Named turns come first, each shown by rows before and after it. Which turns, in which order, take the first row of each pair that follows to the second? Write the first one first, as in the answered first pair.
k_732 (before |-> after):
[ 2.05 -0.88  4.83 -0.62 -0.49 -5.26  0.05 -3.32 -2.43  0.17  1.42  0.14
 -1.51 -1.09  3.51  0.08 -1.44 -2.23  0.44 -0.48 -2.18 -3.00 -2.06] |-> [ 3.11  0.75  4.90  0.78 -0.99 -4.77  1.50 -1.54 -1.25  1.25  3.64  0.92
 -3.06 -0.33  2.33 -1.43  0.28 -2.02  2.42  2.60 -3.63 -0.20  0.98]
[-0.50 -0.96 -0.90 -0.96 -1.29 -0.70 -0.07  2.54 -0.11  1.75 -0.44 -0.29
  0.92 -2.31  1.25 -1.29 -0.37 -0.44  1.58 -0.64  2.64  0.79 -1.36] |-> [-0.32 -0.48 -0.80  0.43 -1.51  0.93  0.10  2.63  0.55  0.19  0.17  0.01
 -0.70 -1.43 -0.19 -1.55  1.36 -0.90  1.26  1.69  2.23  2.59  0.89]
[ 0.07  0.44 -0.41  0.48  2.21  1.20 -0.26 -0.61 -1.80  0.19 -0.62  0.12
  0.27  2.24  0.32  0.11  0.07  1.24  0.13 -1.18 -1.61 -0.98  0.53] |-> [ 0.11  0.81 -0.24  0.45  2.46  1.74  0.25 -0.33 -1.23  0.39 -0.35  0.17
  0.19  1.96  0.49 -0.35  0.42  1.19  0.34 -1.09 -1.60 -0.25  0.47]
[ 0.29 -0.22  2.72  1.68  0.18  1.85  0.16  0.97  1.43 -1.87  2.99  0.70
 -2.61  0.89 -2.99  1.50  0.93  1.35 -0.32  2.54 -3.50  3.43  5.23] |-> [-0.78 -2.48  3.24 -0.77  1.83  0.76 -1.81 -2.68 -0.50 -4.20 -0.68 -1.40
  0.61  0.14 -1.22  4.26 -1.58  1.22 -5.14 -1.65 -0.48 -1.53 -0.12]
k_318 (before |-> after):
[-0.23 -0.42 -3.71 -1.57 -1.61  3.46 -0.52  3.77  2.89 -1.37 -2.62  0.88
 -0.40  0.81 -1.45 -2.22  5.72 -3.48  1.86  1.52  0.86  2.60  0.15] |-> [-1.44 -1.47 -1.30 -2.65  0.47  3.67 -3.63  0.74  2.58 -4.85 -3.19 -0.26
  0.45  0.83 -2.52  2.55  3.89 -2.14 -2.91  0.08  1.27  0.46 -0.62]
[ 0.30 -2.35  0.66  1.38 -2.36 -0.56  2.50 -1.80  1.30 -1.17 -2.20 -2.74
 -0.26  0.34 -2.48 -3.93  1.36 -1.94 -1.04  1.54  1.20  0.62 -0.94] |-> [-0.75 -2.23 -1.37  0.92 -2.05 -0.50  1.28 -0.34  1.76 -1.02 -3.22 -3.34
  1.17  0.37 -3.33 -3.52  0.63 -0.84 -1.38  0.77  1.30  1.13 -1.14]
[-0.16  1.16  0.72 -1.82 -1.17 -1.24 -1.50 -1.48  2.67 -0.02 -4.15 -0.25
  0.77 -0.53  1.77 -0.91 -1.92 -0.33  0.31 -1.21 -0.40 -2.72 -2.66] |-> [ 0.29  0.26  2.01 -0.56 -1.22 -1.77 -0.87 -2.12  2.46 -0.13 -2.71  0.79
 -0.07 -0.72  1.85 -2.01 -1.73 -1.37  1.14 -0.48 -0.56 -2.95 -2.16]
k_812 (before |-> after):
[-0.36  1.07 -1.60  1.32 -3.16 -1.11  0.34  3.61  0.83  1.30 -0.18  0.91
 -1.72 -1.50  0.43 -3.49  0.13 -0.30  1.70  1.71  1.28  2.33  0.51] |-> [ 0.41  1.65 -2.11  1.04 -2.36 -1.01  0.95  3.28  0.38  1.35  0.15  0.95
 -1.43 -0.73  1.29 -4.38  0.57 -0.41  2.51  2.53  1.61  1.99  0.78]
[ 2.45  0.54 -2.16 -0.13  0.09 -4.96  1.61 -0.04 -0.93  1.09  0.32 -0.05
  1.77 -1.93  1.71 -2.84 -0.32  0.35  0.29 -0.80 -0.10  0.35 -6.28] |-> [ 1.31  0.77 -3.14 -1.16 -0.11 -4.38  0.20  1.81  0.40  0.67 -0.48 -0.71
  1.84 -2.84  0.57 -2.60 -0.35  1.91 -1.10 -1.02 -0.07  1.18 -5.78]
[-0.28  1.20 -3.34 -1.23 -1.32 -0.49 -0.18  4.58  0.90  3.04 -0.47  0.61
  0.62 -0.60  0.32 -1.40  0.37  2.10  1.52 -1.53 -0.15  1.82  0.62] |-> [ 0.94  2.09 -2.79  0.53 -0.03  0.29  1.23  3.45 -0.18  3.58  0.22  1.05
  0.66  0.15  1.13 -2.28  1.01  1.18  2.56 -1.28 -0.97  0.85  1.49]
[-0.68  1.07  2.66  0.19 -0.30  1.28  0.38 -4.66 -1.59 -0.29  2.85 -0.93
 -5.22  1.20  2.47  0.48 -0.64  2.80  3.17  0.86 -1.93 -0.23  1.44] |-> [-0.66 -0.42  3.02 -1.51 -1.92 -0.67  0.00 -4.55 -0.25 -0.76  2.65 -0.71
 -4.60 -0.86  2.54  1.43 -2.20  1.88  2.72  0.38 -0.31 -1.68 -0.82]
k_388 (before |-> after):
[ 1.26  1.95 -1.82  3.03 -0.17  4.45  2.69  1.84 -1.93  3.38 -0.80  1.32
  1.23  1.80  3.07 -3.52  2.20  4.14  3.25 -0.21 -0.63  1.57  2.65] |-> [ 1.93  1.78 -0.70  2.72  0.33  4.27  2.68  1.74 -1.59  3.22  0.19  1.64
  0.66  2.02  2.41 -3.53  1.30  3.74  3.74  0.00 -1.39  1.41  3.12]
[-0.44 -0.11  4.31 -0.61 -2.61 -3.76 -2.07  0.81 -0.67 -1.55  2.66  0.91
  0.01 -3.22 -1.88  1.22 -1.86 -0.62 -0.35 -0.78 -0.14 -2.35 -0.71] |-> [ 0.01 -0.06  3.91 -0.41 -1.66 -3.01 -1.32 -0.39 -1.81 -1.78  1.82  0.78
  1.13 -2.66 -1.91  0.82 -2.05 -1.47 -1.47 -1.60  0.80 -4.11 -2.09]
[ 0.21 -3.54 -1.61 -0.40 -2.12 -1.05  1.08 -0.37 -0.05 -2.73 -3.69  0.73
  1.47  2.31 -0.22 -2.91  2.10 -0.40 -0.43  2.94  4.06  0.08 -1.45] |-> [-0.10 -3.29 -1.80 -0.50 -3.35 -1.70  0.80  1.86  1.29 -1.92 -2.88  1.44
  0.74  1.65 -1.05 -3.07  1.82  0.88  0.51  3.49  3.28  2.12 -0.76]
Then:
(2 to 3 turns a pair)
[-1.10  0.02 -1.11 -0.66 -0.78  3.73 -2.75  2.74  1.07 -1.56 -2.14 -0.85
  1.96 -3.52  2.03 -1.24  2.22 -2.55 -2.32  0.76  1.86  2.29 -0.86] |-> [ 2.06 -1.35  2.38  0.51 -2.05  1.65 -0.35  0.16 -0.52  0.75  0.33  1.43
  1.23 -3.80  4.35 -2.47  2.55 -5.05  0.90  0.68  1.39  0.46 -1.65] : k_732 k_318 k_318
[ 1.60 -1.89  1.31  4.04 -1.21  1.45  3.63 -4.83 -1.25 -0.64 -0.73  0.26
 -0.36 -0.45 -0.48 -4.43  4.06 -7.01  0.55  4.95  4.35 -0.60 -2.01] |-> [-0.38  0.38 -5.70  1.97 -1.83  0.62  2.75  2.63 -0.30  2.95 -3.10 -1.45
  1.82 -0.21  0.82 -6.77  3.11 -3.44  2.95  2.31  4.08  1.61 -2.78] : k_732 k_318 k_732
[ 0.56  0.27  0.29  2.02  2.35  4.28  0.95 -5.69 -2.89 -1.47 -0.13 -0.68
 -0.58  1.59 -0.88 -1.29  1.39 -2.57 -0.93  2.62 -0.44 -0.56  1.59] |-> [-1.46  1.48 -3.56  0.27  3.23  4.84 -1.15 -2.20 -2.43 -1.79 -3.21 -2.38
  1.65  1.33 -1.31 -0.86  0.13  0.53 -2.74  0.47 -0.48  0.10  0.48] : k_318 k_318
[-1.44 -1.70  1.95 -1.44 -1.85  0.77 -1.11 -1.36 -1.47 -3.63 -0.81 -1.36
 -0.65  0.01  3.01 -1.94 -0.99  2.25 -1.93  1.03  2.85 -1.61 -1.99] |-> [-3.06 -0.76  0.42 -1.21 -1.73  0.82 -2.17  1.40 -0.22 -3.73 -0.79 -1.20
 -0.81  0.21  2.21 -2.32 -0.43  4.29 -2.66  1.50  1.71  0.58 -0.58] : k_812 k_388
[ 1.81  0.31 -0.88 -0.70 -2.23 -3.75  2.65 -0.46 -1.08  2.33  0.04  1.01
 -0.88 -3.12  4.16 -1.59 -0.66 -1.59  3.63 -2.90  2.77 -4.94 -3.54] |-> [ 0.42 -1.29  0.64 -2.13 -1.05 -3.49  0.71 -2.42 -0.78 -0.70 -0.50 -0.64
  0.32 -2.96  3.60  1.78 -2.37 -0.56  0.04 -3.55  2.70 -6.03 -3.96] : k_318 k_318
[ 0.86  1.84  0.08 -0.16 -0.17 -0.51  0.28  0.97 -1.14  2.40  3.10  1.68
 -0.92  0.31  1.21 -0.07 -1.09  1.81  3.41 -2.20 -3.13  0.95  2.14] |-> [ 0.26  0.94  2.93  0.25  0.65  0.21 -0.90 -1.15 -0.52 -0.08  3.07  0.97
 -1.48  0.96 -0.41  2.28 -1.62  1.31  0.30 -1.48 -3.62  0.63  3.00] : k_318 k_318 k_732
[ 3.06  1.08  2.16 -0.02 -0.90 -3.99  0.33  0.21  1.61  1.75  2.17  3.23
 -1.66 -0.61  0.94  1.18 -1.97 -1.14  2.50 -0.38 -3.93 -1.11 -0.03] |-> [ 0.87 -0.11  2.14 -1.18 -0.42 -2.67 -2.46 -0.47  3.74 -2.49  0.66  1.52
 -1.27 -1.82 -1.54  4.22 -1.72 -0.98 -3.37  0.85 -1.33 -0.89 -1.04] : k_812 k_732 k_732
[ 3.43  2.03  1.53  2.42  2.14 -1.23  0.81  0.24 -1.18  0.28 -0.15  0.34
 -1.19  0.34  1.40 -2.94 -0.68  2.72  1.99 -0.34 -2.37  0.13  1.94] |-> [ 1.84  0.87  1.51 -0.49  1.45 -3.42 -1.76  0.04 -0.61 -1.85 -1.98 -0.65
  0.91 -0.91  1.69  0.15 -3.34  3.69 -0.95 -2.04 -0.51 -1.52 -0.86] : k_812 k_318 k_318
[ 1.37  1.18  2.89  1.97  1.01  1.88  1.56 -1.64 -2.29 -1.11  2.93  0.64
 -2.03  1.26  0.43 -0.13  1.87 -0.28  2.02 -0.08 -2.28 -0.38  1.33] |-> [-1.99  2.09 -0.43 -0.46  1.40  1.91 -0.64  0.98 -1.63 -0.54  0.18 -1.10
  0.48  1.40  0.90  1.13 -1.30  3.55  0.67 -3.81 -2.43 -1.56 -0.65] : k_318 k_318 k_732
[-0.20  1.71 -0.08  1.44  1.74  1.47  0.65  0.23 -2.11 -1.15 -3.01 -2.53
  0.70 -0.63 -2.31  1.58  2.38 -1.00 -3.02  0.43  1.57  0.82 -0.72] |-> [-0.22  2.08  0.24  0.50  0.53  0.28  0.21  2.83  0.29 -0.79 -1.33 -1.31
 -1.18 -1.48 -3.69  1.85  1.84  1.07 -2.06  1.14  0.00  2.65  1.10] : k_388 k_388
[ 0.05  1.23  2.82 -1.54  3.04  1.33 -0.90  1.42 -0.05  0.43  2.94  2.50
  1.02  0.97  0.13  2.28 -0.45  3.31  1.37 -1.62 -3.10 -0.14  1.72] |-> [-0.27  2.19 -0.12 -1.50  3.20  2.28  0.25  2.00 -0.78  1.79  0.17  1.40
  3.11  2.23  1.19 -0.04  0.36  4.01  2.45 -2.06 -1.88 -0.13  0.12] : k_388 k_318 k_318
[-1.86  0.28 -1.09 -3.46  0.60 -0.50 -2.08  1.71 -0.68 -1.32 -2.77 -2.20
  2.87 -1.00  1.98  1.44 -0.82  2.88 -1.82 -2.17  0.93 -1.26 -2.40] |-> [ 0.40  2.19 -2.63 -1.92 -1.44 -1.23  1.07  4.21 -0.81  2.85 -0.66 -0.26
  1.38 -1.27  2.87 -2.74  0.08  2.33  3.91 -0.81 -1.38  0.35 -0.38] : k_318 k_732 k_318
[ 0.46 -0.96  0.17 -0.01  0.49 -0.01  0.90 -2.46 -1.61 -0.61 -1.38 -0.43
  0.73 -0.78  0.45  0.98  0.71 -1.58 -1.51  1.67  1.13 -0.91 -1.01] |-> [-1.23 -0.59 -1.39 -0.52  0.94  1.00 -0.05 -0.52 -0.64 -1.62 -1.85 -1.44
  1.07 -0.15 -0.92  1.18  1.06  0.21 -2.45  1.39  1.09  0.24  0.09] : k_812 k_812
[ 1.41 -0.42 -3.16  0.99 -0.42 -1.17  1.77  0.82 -3.05  2.53 -2.96 -0.94
  3.85  1.07  3.53 -3.91  1.57 -1.46  3.12 -3.12  1.54 -2.75 -4.91] |-> [-0.26  0.69 -0.81  4.51  0.29  4.73  1.09  0.97 -0.11 -1.59  0.03 -0.57
 -1.24  3.09 -2.36 -2.55  6.21 -0.55 -0.64  4.04 -2.18  3.74  3.14] : k_318 k_732 k_732
[-1.30 -0.13 -2.46 -3.84 -2.49 -2.51 -2.20  4.35  1.37  0.76 -1.37 -0.06
  1.14 -2.22  0.46  0.39 -3.28  1.79 -1.07 -2.34  1.90 -1.09 -2.79] |-> [ 0.39  1.97 -2.02 -0.14 -1.77  0.28  1.17  5.22  0.79  2.43  2.33  1.68
 -2.22  0.56 -0.83 -2.46  0.33  1.60  3.50  1.49 -1.76  2.78  2.40] : k_732 k_812
[ 3.04 -1.71  5.04 -0.15  0.93 -1.39 -0.13 -3.46 -1.92  0.49  1.48  0.44
 -1.61  0.65  1.43  1.38 -0.96 -1.03  0.08 -0.55 -0.10 -2.90 -1.02] |-> [ 2.42 -1.11  5.53  0.04  1.00  0.37 -0.33 -3.80 -1.51 -1.09  1.58  0.09
 -2.03  0.67  1.13  1.43  0.02 -1.28 -0.50  0.86  0.22 -2.26 -0.54] : k_732 k_732 k_732
[ 1.52 -3.23  1.42  0.71 -3.29 -2.00 -0.30 -4.75 -0.98  0.28 -2.12 -0.30
  4.04 -0.36  0.18 -0.82 -0.77 -4.72 -3.32  0.00  4.19 -4.43 -4.57] |-> [ 0.77  0.86 -4.51  0.87 -5.12 -1.35  1.25  3.80  0.07  5.25 -1.11  0.62
  3.22 -0.03  0.62 -5.41  0.80 -1.27  2.63  0.35  1.27  0.57 -1.61] : k_318 k_318 k_732
[ 1.70  0.17  2.88  1.05 -2.17 -0.43  1.75  0.12  1.09  0.78  2.00  1.63
 -2.67 -1.09 -0.31 -1.28  1.03 -2.34  3.15  2.16 -0.57  1.83  2.55] |-> [-0.54 -0.65  2.86 -1.19  0.09  0.28 -2.41 -1.24  1.00 -3.75 -0.50 -0.65
 -0.48 -1.48 -1.19  3.47 -1.94  0.78 -3.11 -0.48 -0.24  0.38  1.40] : k_318 k_318
[ 0.34 -2.15 -3.17 -1.66  0.63  1.78  1.68  0.32 -4.00  2.50 -1.86 -1.20
  1.86  0.01  3.31 -3.14  1.58 -2.26  2.90 -0.10  1.33 -0.52 -5.29] |-> [ 0.40 -0.60 -2.54  0.05 -0.75  2.93  2.60  3.33 -2.38  2.62  1.06  0.49
 -1.33  0.52  0.78 -4.06  3.41 -2.07  3.85  3.63 -0.94  3.00 -0.51] : k_732 k_388
[ 1.93 -0.54  5.44 -0.64 -1.51 -2.50  1.00 -4.24  0.28 -1.71  3.30  1.87
 -1.29  0.16  1.44  2.84  1.89 -3.58 -0.87  3.82 -3.11 -2.42  1.22] |-> [ 0.08 -1.86  3.95 -2.42 -1.92 -2.81 -0.47 -4.11  1.03 -3.43  0.22  0.02
  1.07 -1.45  2.19  4.63  0.56 -4.23 -4.08  2.55 -0.40 -3.50 -2.37] : k_812 k_388
[ 5.89 -1.39  3.87  3.15 -0.13 -1.64  2.57 -0.88 -0.80  4.81  1.75  2.42
 -3.59  0.64  1.54 -3.76  2.26  0.64  3.80  0.50 -3.77 -0.79  3.34] |-> [-0.29  0.25 -3.68  1.11  1.44  2.89 -2.84  4.96  2.25  1.29 -4.03 -2.48
 -0.46  1.05 -2.89 -1.31  3.28  4.86 -2.75  0.64 -2.33  3.95  3.39] : k_318 k_732
[-1.22 -1.22 -0.74 -2.43 -1.43 -0.92 -1.70  0.94  1.42 -1.05 -2.27 -1.12
  1.57 -1.11 -0.52  0.34 -0.78  0.16 -1.98  0.00  2.74  0.56 -2.42] |-> [-1.10  0.94 -2.87 -0.97 -0.27  0.66 -1.07  3.42  0.53  1.12 -1.39 -1.04
  1.68  1.31 -0.61 -1.07  0.73  2.09  0.64 -1.24 -0.03  2.00 -0.36] : k_812 k_732 k_732
[ 0.15  1.00 -0.96  0.41 -1.63  2.83  1.42 -1.07  0.54  0.35  1.58  1.13
 -0.80  1.38 -1.45 -0.93  1.60 -0.24  1.50  0.71 -3.93  1.79  1.74] |-> [ 0.66  1.19 -1.48 -0.60 -2.01  1.00  2.06 -1.10 -0.49  2.04  1.06  1.43
 -0.28  0.94  0.26 -2.00  0.10  0.15  3.30 -1.22 -4.30  0.36  0.86] : k_732 k_732 k_732
